128 stands for zero in the data rows.
Some points:
[123 113 106 105 102 109 124 106 115 114 128 127 133 159 159 146 153 162
 158 164 141 129 133 108 105 119 122 100 104 137 108 119 116 115 125 130
 113  68  84  88 112 115 113 117 122 113 113 132 153 111  97 120  87 111
 111 125 122 143 158 164 158 178 170 182]
[112  94 122 126 115 132 114 124 120 119 126 143 131 118 162 152 182 186
 153 149 140 175 122 160 166 147 131 163 155 136 123 143 158 138 109 130
 123 111 115 138 129 132 114  78 104 117 130  81  88 127 143 129  91 104
 121 134 117 123 124  96 100 120 119 124]
[112 129 133 104 122 117  91 114 111 134 121 110 138 125 102 127 109 115
 103 115  83 134 116 110 125  99 104 114 125  95 130 138 109 104 118 135
 157 149 163 160 151 137 136 152  98 114  92 121  83 124 131 115 131 114
 150 169 126 179 179 163 205 166 161 148]
[ 95 136 100 107 134 140  97 146 133 167 178 174 150 153 166 156 155 144
 152 148 128 141 168 133 121 125 116 117 135 135 135 114 119 127  84  93
 120 144 127 101  94  99 129  96 139 101 129 117  91 112 105 127  96 129
 135 122 124 118  96 119 107 121 116 122]
[118 122 136 118 111  96 109 121 136 107  95 130 128 126 121 125 125 140
 119  98 105  86  82  81 126 124 141 149 166 169 189 164 182 161 149 115
 128 137 114 109 105 121 135 144 157 178 155 168 138 157 147 136 152 144
 144 153 147 136 127 140 134 132 122 116]
[141 135 133 146 137 145 147 163 133 141 116 138 169 140 139 170 133 132
 125 124 160 115  92 124 118 100 135 137 134  93  85  97 107 136 125 104
 115 117 102  91  99 119 120 129 103 131  87 125  91  91 105 130 127 105
 134 123 109 106 106 122 113  82 113 133]
[132 124 133 126 117 120 124 115 129 123 111 108 118 122 125 134 123 161
 173 181 203 188 203 190 182 176 150 132 127 123 115 101 117 130 125 105
 125 120 128 134 147 126 148 169 165 165 167 164 160 149 147 148 164 152
 173 169 175 154 149 160 148 143 135 130]
[144 143 176 149 125 109 163 138 134 127 159 156 146 145 128 117 136 141
 131 138 152 135 128 134 131 110  86 108 133 109 126 141 131 102 118 110
 119  99 132  93 104 118 104 107  96 148  99 123 104 102 102  83 129 134
  99 120 144 102 106 109 120 104 118 118]
[141 181 177 183 185 176 207 196 175 167 149 161 145 151 136 128 136 112
 125 128 116 118 123 109 119 115 131 146 108 120  99 141 124 102 117 135
 135 131 151 114 139 163 135 146 171 164 129 144 140 157 162 136 128 133
 137 132 126 151 143 138 126 134 122 133]
[107 136 123 128 129 146 138 140 194 153 142 163 154 176 135 158 147 135
 133 143 133 119 113 129 118 132 111 111  98 122 126 103  99  96 140 112
 112 112 102 145 106  93 107 131 115 106  96  96 129 127 130  98 138 121
 110  94 103 112 137  87 130 124 121  83]
[127 114 120 132 112 108 134 119 115 101 109 126 108 123 123 113 119  98
 138 110 128  83 109 123 101 107 113 114 106 124 117  99 129 137 141 116
 131 176 173 173 157 155 139 112 133 107 116  81 110 110 103 120 129 139
 117 138 166 140 154 173 155 178 198 194]
[116 114 120 108  87 119 124  98 103 111 125  95 105  99 127 104 106 101
 115  94 120 119 118  76 102 112 105  96  94  99 107 111 117 104 123  89
 111 107 142 139 148 166 163 174 166 163 171 118 157 130 135 136 119  84
 124  98 126 102 113 126 111 109  94 108]
[129 103 114 116 146 127 123 154 147 161 176 150 168 143 161 149 127 137
 123 103 113 123 105 143 131 133 144 116 122 100 145 138 117 148 140 159
 148 157 140 164 175 165 149 160 126 141 169 160 153 127 136 124 130 131
  72 109 128 122 111 112 129 135 123 102]
[131 131 112 121 111 116 130 114 105 120 125 135 121 123  83 116 118 109
  94 120 137 154 141 149 134 148 148 151 156 185 152 138 158 156 147 144
 167 130 145 159 145 152 181 161 155 157 143 134 153 132 128 134 114 121
 140  97  95  91 139  90 104  92 154 151]
[108 126 104 109 127 112 114 121 123 117 106 106  95  94  98  90  89  86
  86  99 116 137 150 177 194 200 190 180 153 131 122 130  94  93 100 101
 101 109  98  89  98 108 101 103 108 116 103 111 109 107 122 101 114 118
 101 104 118 136 130 130 141 153 146 130]
[111 106 109 133 139 104  90 107 125 110  89 116  88 103 114  96 115 142
 106 130 101 106 103 114 119 104  95 101 109 118  78  95 106 123 107 157
 153 156 147 153 158 152 162 132 171 151 141 167 126 138 120 114 108 143
 120 132 104 118  88  98  88 104  98 112]
[117 105 111 110 133 133 114 109 106 102 131 104 122 118  90 137 115  88
 150 154 114 104 140 168 114 123 137 161 164 130 152 145 134 123 123 152
  90 121 116 154 125 140 116 143 143 141 142 150 138 149 121 135 139 131
 111 136 115 139 126 127 129 111 103  90]
[115 153 129 113 112 120 110 102  87 118  93 114 117 119 140 148 159 140
 157 156 154 162 149 128 134 144 158 160 130 141 176 178 133 153 167 162
 161 189 163 127 120 130 121 124 117 106  99 123 120 114 122 114 136 122
  83  91  99 130 120 113 129 113 108  92]
[167 100 147 145 157 113 168 130 144 135 143 114 145 141 127 132 136 145
 156 122 135 153 168 105 141 135 157 118 114 151 147 105 144 118 122 137
 103 123 113 118 136 102 101 123 100  73 133 102 126 129 105 109 127 100
 128 112 109 101 102 144 101  99 109 136]
[105 105  95 106 121 131 137 126 133 115 136 110 107 111 105 114 109 108
  95 104 127 124 112 105  95 120 106 117  97 130 120 139 166 177 173 197
 154 139 130 119 121 103 108 108 121 114 132 109 137 119 132 135 145 164
 194 149 191 157 167 161 132 140 133 125]
[219 200 187 182 185 198 125 143 129 146 137 136 108  93 117 121 119 135
 113 110  96 126 106 120 107 124 101 108 122 117 134 108 109 134 100 118
 107 116  91 130 102 106 133  98 122 112 158 121 130 119 122 142 121 136
 135 137 135 146 149 130 137 135 143 120]
[119 121 113 120 110 111 119 118  99 121 114 123 130 123 135 113 130 116
 111 117 112 115 112 117 118 104 120 113 124 115 113 125 103  98 109 102
 115 112 119 103 113 115 110 109 104 125 137 170 185 204 218 226 217 210
 175 171 150 142 132 124 132 132 136 157]
[154 152 144 157 129 162 142 137 149 137 136 106 119 139 150  99 102 111
 125 137 130  99 152 140 146 142 143 130 169 163 147 170 168 170 184 140
 156 122 150 142 158 128 120 127 109 102 102 125 123 110 109 134 103  97
 130 129 115  97  86 118 114 139 100 136]
There is one direction along which these points spread out most. How far along it is each point below, from 0 to 99? The average is 50, and the first point in the table lies past the average. One standard deviation of the points above along it is 16.
[219 200 187 182 185 198 125 143 129 146 137 136 108  93 117 121 119 135
 113 110  96 126 106 120 107 124 101 108 122 117 134 108 109 134 100 118
 107 116  91 130 102 106 133  98 122 112 158 121 130 119 122 142 121 136
 135 137 135 146 149 130 137 135 143 120] 56
[132 124 133 126 117 120 124 115 129 123 111 108 118 122 125 134 123 161
 173 181 203 188 203 190 182 176 150 132 127 123 115 101 117 130 125 105
 125 120 128 134 147 126 148 169 165 165 167 164 160 149 147 148 164 152
 173 169 175 154 149 160 148 143 135 130] 37
[107 136 123 128 129 146 138 140 194 153 142 163 154 176 135 158 147 135
 133 143 133 119 113 129 118 132 111 111  98 122 126 103  99  96 140 112
 112 112 102 145 106  93 107 131 115 106  96  96 129 127 130  98 138 121
 110  94 103 112 137  87 130 124 121  83] 72
[141 181 177 183 185 176 207 196 175 167 149 161 145 151 136 128 136 112
 125 128 116 118 123 109 119 115 131 146 108 120  99 141 124 102 117 135
 135 131 151 114 139 163 135 146 171 164 129 144 140 157 162 136 128 133
 137 132 126 151 143 138 126 134 122 133] 54
[ 95 136 100 107 134 140  97 146 133 167 178 174 150 153 166 156 155 144
 152 148 128 141 168 133 121 125 116 117 135 135 135 114 119 127  84  93
 120 144 127 101  94  99 129  96 139 101 129 117  91 112 105 127  96 129
 135 122 124 118  96 119 107 121 116 122] 72
[105 105  95 106 121 131 137 126 133 115 136 110 107 111 105 114 109 108
  95 104 127 124 112 105  95 120 106 117  97 130 120 139 166 177 173 197
 154 139 130 119 121 103 108 108 121 114 132 109 137 119 132 135 145 164
 194 149 191 157 167 161 132 140 133 125] 29
[129 103 114 116 146 127 123 154 147 161 176 150 168 143 161 149 127 137
 123 103 113 123 105 143 131 133 144 116 122 100 145 138 117 148 140 159
 148 157 140 164 175 165 149 160 126 141 169 160 153 127 136 124 130 131
  72 109 128 122 111 112 129 135 123 102] 51
[144 143 176 149 125 109 163 138 134 127 159 156 146 145 128 117 136 141
 131 138 152 135 128 134 131 110  86 108 133 109 126 141 131 102 118 110
 119  99 132  93 104 118 104 107  96 148  99 123 104 102 102  83 129 134
  99 120 144 102 106 109 120 104 118 118] 71
